name the system of each run
In the rows, zero is written as 128.
K, trace 1 (7 x 28)
[[148 120 129 134 167 100 151 112 126 149 122 120 125 155 114  87 152  99
  132  46 121  61 105 174  92 109 128 116]
 [162 110 140 131 153  95 146 118 128 140 123 115 131 163 123  91 139 133
  163  41 106  81 103 141  93 100 144 116]
 [160 103 148 135 139 101 139 129 127 128 125 115 131 155 140  95 122 166
  179  63  92 103  96 114  96  96 162 107]
 [150 107 154 130 126 115 128 143 127 109 137 121 129 146 141 112 109 193
  180  86  87 122  93  95 110 102 165 108]
 [135 103 159 134 112 125 135 159 131 102 152 140 120 130 140 137  94 199
  172 120  97 151 100  75 128 110 164 109]
 [126 106 160 141 108 130 129 165 134  95 145 145 107 111 142 150  79 184
  153 162 112 161 115  75 140 113 146 115]
 [113 120 154 140 112 136 133 153 137  95 148 144 110  93 134 166  77 159
  139 194 126 166 122  93 159 125 132 134]]
Z, trace 2 (7 x 28)
[[131  90 117 135 107 108 147 151 147  95 119 156  69 104 124 112  90 220
  169 132  93 150  92  73 141  92 195 131]
 [145  98  75 148 114 107 155 135 160  95 100 177  54 117 132  92 143 194
  147 128 115 155 135  67 162 113 205 124]
 [147 117  55 151 121 122 139 122 164 103  97 190  61 139 140  78 191 159
  133 126 134 160 166  84 169 147 193 116]
 [141 130  52 139 128 138 131 117 145 113 107 186  82 152 142  87 220 122
  108 126 154 154 184 108 162 177 154  98]
 [116 154  78 135 138 146 118 113 130 131 122 168 106 154 144 109 203  75
   87 133 158 145 196 132 150 191 110  94]
 [102 166 109 124 145 158 110 120 108 138 141 143 135 147 140 137 174  45
   75 138 164 134 180 157 137 189  73 100]
 [ 87 168 146 117 147 163 113 132 100 146 154 113 153 125 131 163 124  39
   76 151 157 119 160 178 127 174  50 112]]
Q, trace 3 (7 x 28)
[[158 120 184 127 116 119 115 131 118 123 137  83 183 130 142 150  74 187
  183 127  91 147  86  91 109  90 145 140]
 [169 114 173 147 116 115 129 130 137 107 140 104 164 128 156 150  91 190
  183 153  98 159 118  70 129  91 151 138]
 [175 113 160 169 114 114 126 129 157  91 135 138 143 126 163 150 111 185
  180 166 112 167 145  65 147 104 145 132]
 [173 119 140 182 124 116 128 128 155  88 135 157 119 125 161 143 132 161
  155 173 132 173 172  65 162 125 138 122]
 [162 133 123 184 131 127 131 127 161  86 131 178 104 132 160 136 161 134
  136 162 141 162 190  74 164 145 133 112]
 [148 132 108 179 140 127 137 131 155  99 134 185  88 135 158 128 176 104
  114 144 150 146 188  98 158 158 130  97]
 [126 132 100 162 147 126 139 134 134 115 132 186  82 142 142 110 176  85
  101 115 151 129 177 123 151 165 122  93]]
R, trace 4 (7 x 28)
[[162 116 199 160 135 122 126 150 129 104 158 127 150 153 160 136 106 154
  176  93  96 137 124  87 104 116 120  89]
 [164 132 189 142 136 131 103 130 113 113 162 113 178 170 165 136 130 144
  170  83 103 137 139  90 101 132 110  74]
 [153 152 171 121 124 146  93 116  99 128 153  97 201 187 168 134 151 126
  160 101 113 150 155 101  90 147 103  80]
 [145 168 138  89 120 155  83 108  99 146 143  84 204 185 161 134 170 112
  136 129 135 150 172 117 104 171  97  97]
 [121 174 102  74 106 158  90 106 102 162 124  91 202 171 146 142 175  93
  116 153 146 152 168 139 113 184 101 115]
 [ 99 170  74  67 109 160 104 100 109 166 113  94 172 142 124 140 165  83
   91 184 161 144 152 160 135 179 105 141]
 [ 86 164  57  66 118 147 120 107 112 168 105 109 139 105 101 137 142  73
   74 194 169 128 137 182 150 164 112 171]]
H, trace 5 (7 x 28)
[[ 41 132 125  84 103 175 115 182  88 124 158 141  89 114 128 127  88 142
   90 125 126 146 111 114 118 174 116  84]
 [ 58 149 137  92  95 184 100 169  93 120 156 130 128 122 144 160 102 144
  101 171 133 180 140  97 134 181 113  92]
 [108 157 140 102  99 172  92 140 106 113 155 112 167 125 156 173 109 137
  116 203 141 188 161  92 141 168  95 117]
 [147 162 146 122 112 145  97 104 122 112 140 103 185 127 151 170 126 130
  137 207 144 178 172  98 147 144  96 140]
 [183 149 145 149 138 119 109  90 142 123 122  94 189 136 147 160 132 123
  156 185 133 153 164 120 150 116 107 163]
 [196 127 137 161 147  90 123  82 152 132 108 101 178 137 137 139 142 114
  170 152 131 128 139 135 139  91 134 170]
 [194 116 128 152 149  83 148  87 156 137 102 105 152 137 127 112 141 123
  170 113 117  90 115 149 127  78 149 166]]

runs to name
trace 6 (5 x 28)
[[134 142 126  84 108 144  93 112 106 139 131  82 190 165 141 130 137 169
  155 136 114 159 123 104 112 133 144 123]
 [134 149 119  76 111 138  99 100 106 157 123  67 199 155 132 135 134 135
  147 147 124 147 119 132 111 132 126 142]
 [134 156 113  84 128 132 112  95 115 161 116  68 194 148 115 141 128 102
  128 165 133 132 126 164 120 132 116 166]
 [125 154 106 100 141 125 123  95 120 159 113  84 174 120 105 145 125  76
  112 175 147 115 132 179 134 129 105 177]
 [118 146 104 121 150 120 139 106 127 141 113 111 124  96  95 142 113  62
   87 178 158 105 137 187 160 126  98 175]]
 : R
trace 7 (5 x 28)
[[ 75 129 142  92  95 160 115 168  97 119 151 135 109 137 146 124 114 169
  123 107 114 153 110  94 117 156 135  80]
 [ 95 136 135 109  94 169 106 160 105 107 156 145 120 136 155 144 116 161
  125 139 128 178 143  72 131 165 134  83]
 [124 145 129 130 102 153 107 139 122  99 145 144 131 132 159 150 135 152
  131 175 133 186 168  72 148 159 125 105]
 [146 146 116 143 114 140 119 120 140 100 131 143 132 128 155 151 150 138
  129 189 141 175 181  87 161 146 127 127]
 [164 135 102 158 134 116 128 105 154 113 110 135 133 119 141 143 152 118
  134 190 146 162 172 111 164 135 128 153]]
 : H
trace 8 (5 x 28)
[[181 126 119 137 153  98 133  95 137 140 109 114 151 164 131 100 170 115
  156  90 118 105 134 140 112 112 144 124]
 [175 117 105 127 132 101 132  99 138 139 103 115 146 169 132  88 168 155
  166  89 106 118 124 115 109 113 169 122]
 [153 112 101 113 123 114 128 117 135 133 111 121 128 157 134  88 154 189
  164  99 107 132 110  99 120 112 183 124]
 [129 107 109  97 111 120 133 137 123 120 117 129 109 137 135 103 127 202
  153 111 104 140 105  93 125 113 181 122]
 [102 110 121  99  97 130 130 150 120 116 134 138 100 112 122 115 100 187
  143 125 105 139  99 100 123 124 161 118]]
 : K
trace 9 (5 x 28)
[[161 145  67  72  93 137  91  88 124 145  91  92 186 174 139 100 187 185
  169 137 112 171 136  96 121 145 181 136]
 [162 154  67  65  95 128  98  70 131 155  90  63 199 151 125 122 172 171
  160 183 125 171 131 111 129 130 170 174]
 [155 158  73  72 104 123 111  69 132 159  94  58 203 131 108 144 147 139
  145 216 142 155 126 138 142 125 148 205]
 [146 157  96  93 131 116 126  75 138 153 100  66 187  93  97 163 108  99
  119 235 150 134 121 170 156 104 119 226]
 [130 139 115 128 145 105 137 100 139 134 109  98 142  64  91 172  73  70
  101 235 157 118 118 198 169 104  92 214]]
 : R
